Read these off the grid that follows.
1) Give the 5th entry from the end, reading row by row.
2) Give the first entry of the smallest entry's row.
3) Give the fourth entry from the end, reading row by row.
4) Give the top entry of the column that holds the largest entry.
5) Give the smallest entry in the first row.
6) Give the largest entry in the first column.
7) Give the entry directly above 117.
8) Give the 2nd entry on the main diagonal.
107   67  123  177   91  126  224
141  101  117  142  122  124  193
153  153  110  118  133  129  170
123  107  123  144  120  120  166
149  168  100  125  125  132  170
139  194   83  141  109  138  166
137  122  121  129  132  119  154
135  109  120  139  124  121  174
136  126  121  128  132  120  152
128  140  116  141  122  126  134
139  126  120  126  133  120  156
108   90  125  161  104  121  184
1) 125
2) 107
3) 161
4) 224
5) 67
6) 153
7) 123
8) 101

x =
154,53,160,51,65,105,174
208,188,79,196,66,84,158
95,191,78,189,187,71,153
146,108,117,207,132,60,92
45,168,90,171,156,105,155
125,108,79,92,89,80,68
101,64,199,107,114,172,198
66,53,58,75,94,144,139
45,53,107,69,153,67,73
162,95,107,114,63,85,100
The entry just right of the largest entry: 188
Which number is the first entry in reading order? 154
The entry just right of 63 -> 85
The last entry, reading row by row is 100
The entry directly below the largest entry -> 95
Which number is the fourth entry from the end, reading row by row? 114
Which number is the smallest entry in the last column? 68
Which number is the entry in the top-right corner? 174
The last entry in the row that holds the largest entry is 158
Which number is the 3rd entry on the diagonal from the top-right corner? 187
Which number is the smallest entry in the last row? 63
The third entry, reading row by row is 160
Which number is the second entry on the diagonal from the top-right corner? 84
The entry in the bottom-left corner: 162
Which number is the second entry in reading order? 53
Which number is the first entry of the largest entry's row? 208
The smallest entry in the first row -> 51
The entry directly above 125 is 45
The largest entry in the last column is 198
The fifth-last entry, reading row by row is 107
Which number is the entry just right of 146? 108

Questions about the matrix below.
1) Read off the fourth entry from the end, reading row by row.
2) Read off the 1st entry, reading row by row.
3) Read off the second smallest entry.
4) Read off the entry just left of the smallest entry.
5) Read off the bottom-right entry.
6) Read off the last entry in the row that holds the largest entry.
7) Read off the 3rd entry on the main diagonal.
8) Read off the 2nd entry from the end, reading row by row.
105,132,137,165,127
131,97,134,147,132
116,157,115,119,222
158,152,182,87,116
102,129,162,168,131
156,81,127,118,135
175,174,76,126,177
157,155,77,161,89
180,176,60,132,119
93,160,106,105,103
76,91,94,74,116
104,132,137,165,127
131,98,134,147,132
148,40,129,106,126
1) 40
2) 105
3) 60
4) 148
5) 126
6) 222
7) 115
8) 106

M =
[[130 104 104 124 140 102 109 131 105 119 119 105 141 159]
 [128 141 131 128 110 135 121 126 111 136 118 147 127 125]
 [127 129 148 132 149 143 160 128 186 123 157 119 116 103]
 [163 130 125 119 118 126 100 129  89 145 111 169 162 164]
 [161 133 130 120 118 131 106 129  98 146 114 169 158 157]
 [169 134 137 119 125 135 112 130 112 147 122 175 161 155]
 [111  85  85 127 153  84 108 131 104 103 118  67 132 163]
 [135  96  94 122 143  92  98 131  89 118 113 104 150 175]
 [107  73  72 126 159  69 101 131  94  96 114  50 135 176]]
Counting starts at 0.
The entry at row 2, column 0 -> 127
Report the entry directly above 72.
A: 94
The bottom-left entry is 107
Report the entry at row 0, column 1.
A: 104
Report the entry in row 0 and column 2.
A: 104
Report the minimum.
A: 50
The entry directly above the smallest entry: 104
Report the entry directly above the largest entry.
A: 111
The entry in the top-right corner: 159
Report the entry at row 1, column 0.
A: 128
Report the top-left entry.
A: 130
The entry just left of 106 -> 131
The entry directly below the largest entry -> 89
The entry directly below 140: 110
Report the largest entry.
A: 186
The entry at row 1, column 1 -> 141
Report the entry just right of the smallest entry.
A: 135
Report the top entry of the column that holds the largest entry.
A: 105
The bottom-right entry is 176
Report the entry just left of the smallest entry.
A: 114
The entry just left of 140: 124
Report the bottom entry of the column that holds the largest entry.
A: 94
The entry directly above 73 is 96

Questions about the matrix below. Indices start at 0.
1) What is the top-left entry?
2) What is the entry directly below 177?
3) What is the entry just right of the smallest entry?
4) What is the entry directly below the largest entry?
5) What is the entry in the bottom-right corner?
6) What is the entry at row 0, column 2?
7) What is the top entry of the column that holds the largest entry?
8) What is the entry just left of the smallest entry?
129,140,91,116,168,160,151,149,217,127,114,90,105,126
145,126,135,146,75,55,50,81,115,144,115,154,105,132
145,136,116,144,165,163,153,129,170,79,135,178,100,153
133,123,100,128,135,46,82,91,60,117,170,114,117,129
113,132,111,150,111,149,114,138,111,177,82,91,138,150
164,165,138,106,99,185,169,169,100,168,82,135,133,180
1) 129
2) 168
3) 82
4) 115
5) 180
6) 91
7) 217
8) 135

Read these off the row that follows.
1) Read off the maximum.
2) Read off the 1st entry.
3) Read off the 2nd entry from the left.
[103 140  69 112 132 114 188  39]
1) 188
2) 103
3) 140
